Look-ups in named tables: a row name and a column name give one cell, copied from the table.

Table nus
,gab,sibe,vesirab,pozuviz,mosi,vugoko
vosap,-1.6,17.4,-17.3,-30.4,-46.8,40.4
kisit,80.3,45.4,65.0,37.7,-75.0,28.9
dararu,1.8,23.3,-10.3,-32.7,-46.5,45.9
vula,-43.8,-65.8,-29.8,-10.8,21.4,-63.6
pakobaz,-35.3,-68.2,-34.6,-13.8,26.8,-62.5
puzetam,-43.0,-58.5,-32.3,0.1,21.6,-55.9
venita,-42.2,-61.7,-25.2,-12.9,18.2,-64.2
remegi,77.6,40.2,73.3,42.0,-73.8,33.9
rezako,-32.2,-64.3,-28.1,7.2,19.3,-76.3
zar,-46.3,-55.0,-37.0,-12.0,11.1,-51.7

vugoko of zar is -51.7
vesirab of pakobaz is -34.6
mosi of vula is 21.4
vesirab of venita is -25.2
gab of kisit is 80.3
gab of venita is -42.2
vugoko of rezako is -76.3
vesirab of zar is -37.0
mosi of pakobaz is 26.8
vesirab of vosap is -17.3
pozuviz of rezako is 7.2
gab of pakobaz is -35.3
pozuviz of dararu is -32.7
pozuviz of zar is -12.0
gab of puzetam is -43.0
vesirab of dararu is -10.3

dukat:
,gerub,lavop,mupi,vipodet,raduku,panevap,ziki,gofuva,raza
netare,44,51,44,-45,-48,-67,-25,80,-32
mavag,2,14,2,-31,-44,-42,-12,23,-15
vid,34,46,34,-43,-56,-62,-18,71,-24
mim,-47,-51,-47,33,32,53,15,-75,22
ziguve,29,29,29,-60,-52,-91,-38,47,-48
zus,1,16,1,30,10,52,23,24,30

raduku of mim: 32
mupi of zus: 1
lavop of zus: 16
gofuva of zus: 24
panevap of vid: -62
mupi of ziguve: 29
lavop of vid: 46
mupi of mavag: 2
ziki of vid: -18
ziki of netare: -25
lavop of netare: 51

ziliz =
|  | kasu | rasodeb | zovesi | zupip | dup | motu | kig | tomi | vavem | lapi |
|---|---|---|---|---|---|---|---|---|---|---|
| pebimef | 106 | 77 | 110 | 141 | 154 | 73 | 179 | 146 | 84 | 192 |
| med | 107 | 76 | 109 | 122 | 156 | 74 | 165 | 139 | 92 | 188 |
| kodoved | 101 | 85 | 112 | 132 | 152 | 81 | 177 | 147 | 86 | 181 |
| teb | 187 | 172 | 178 | 171 | 80 | 163 | 121 | 58 | 108 | 99 |
| todef | 104 | 88 | 112 | 127 | 155 | 75 | 171 | 144 | 90 | 177 |
| neli | 198 | 175 | 195 | 166 | 68 | 159 | 122 | 42 | 105 | 100 |
| dumedu | 105 | 83 | 113 | 136 | 154 | 76 | 171 | 142 | 88 | 177 |
| bap | 24 | 66 | 52 | 77 | 192 | 93 | 115 | 208 | 140 | 155 |
| porovo | 25 | 72 | 49 | 72 | 176 | 81 | 124 | 204 | 139 | 149 |

zovesi of med = 109
zovesi of pebimef = 110
kig of pebimef = 179
dup of kodoved = 152
lapi of neli = 100
vavem of med = 92
zovesi of bap = 52
lapi of med = 188
dup of dumedu = 154
kasu of bap = 24
kasu of porovo = 25
motu of bap = 93
tomi of pebimef = 146
kasu of neli = 198
zupip of dumedu = 136
Which row has the largest kig? pebimef

suda:
	dupupa	tisov	topizuf	zore	sevos	dof	fum	firu	fir	rada
lirebub	230	229	163	229	231	91	131	117	112	149
sen	192	159	111	232	152	157	159	51	138	187
tudat	219	213	154	223	215	99	133	108	114	150
sus	113	122	174	104	122	207	182	217	199	164
tikig	106	116	174	97	116	214	185	222	204	165
vok	103	112	173	95	111	220	188	223	208	168
tunomi	110	119	173	101	119	209	182	218	200	164
dekab	192	159	111	231	152	156	159	52	138	187
vipo	103	110	173	97	109	225	191	222	211	172

vipo, dof => 225
vok, fir => 208
vok, zore => 95
vipo, firu => 222
sen, tisov => 159
vok, tisov => 112
tunomi, fir => 200
tudat, fir => 114
dekab, fir => 138
lirebub, firu => 117
lirebub, sevos => 231
tudat, sevos => 215

Table tagi
fields: karekez, veb, nok
depilur: [271, 305, 674]
guta: [511, 589, 589]
zoteti: [379, 833, 766]
dufo: [364, 657, 695]
niv: [554, 672, 582]
sogezun: [623, 696, 436]
sikuz: [154, 327, 763]
dob: [749, 489, 346]

What is the veb of sogezun in tagi?
696
What is the veb of sikuz in tagi?
327
What is the veb of depilur in tagi?
305
What is the karekez of guta in tagi?
511
What is the karekez of dob in tagi?
749
What is the veb of dob in tagi?
489
What is the karekez of sikuz in tagi?
154
What is the karekez of zoteti in tagi?
379
What is the veb of guta in tagi?
589
What is the nok of sogezun in tagi?
436
What is the karekez of dufo in tagi?
364
Row with the largest nok: zoteti

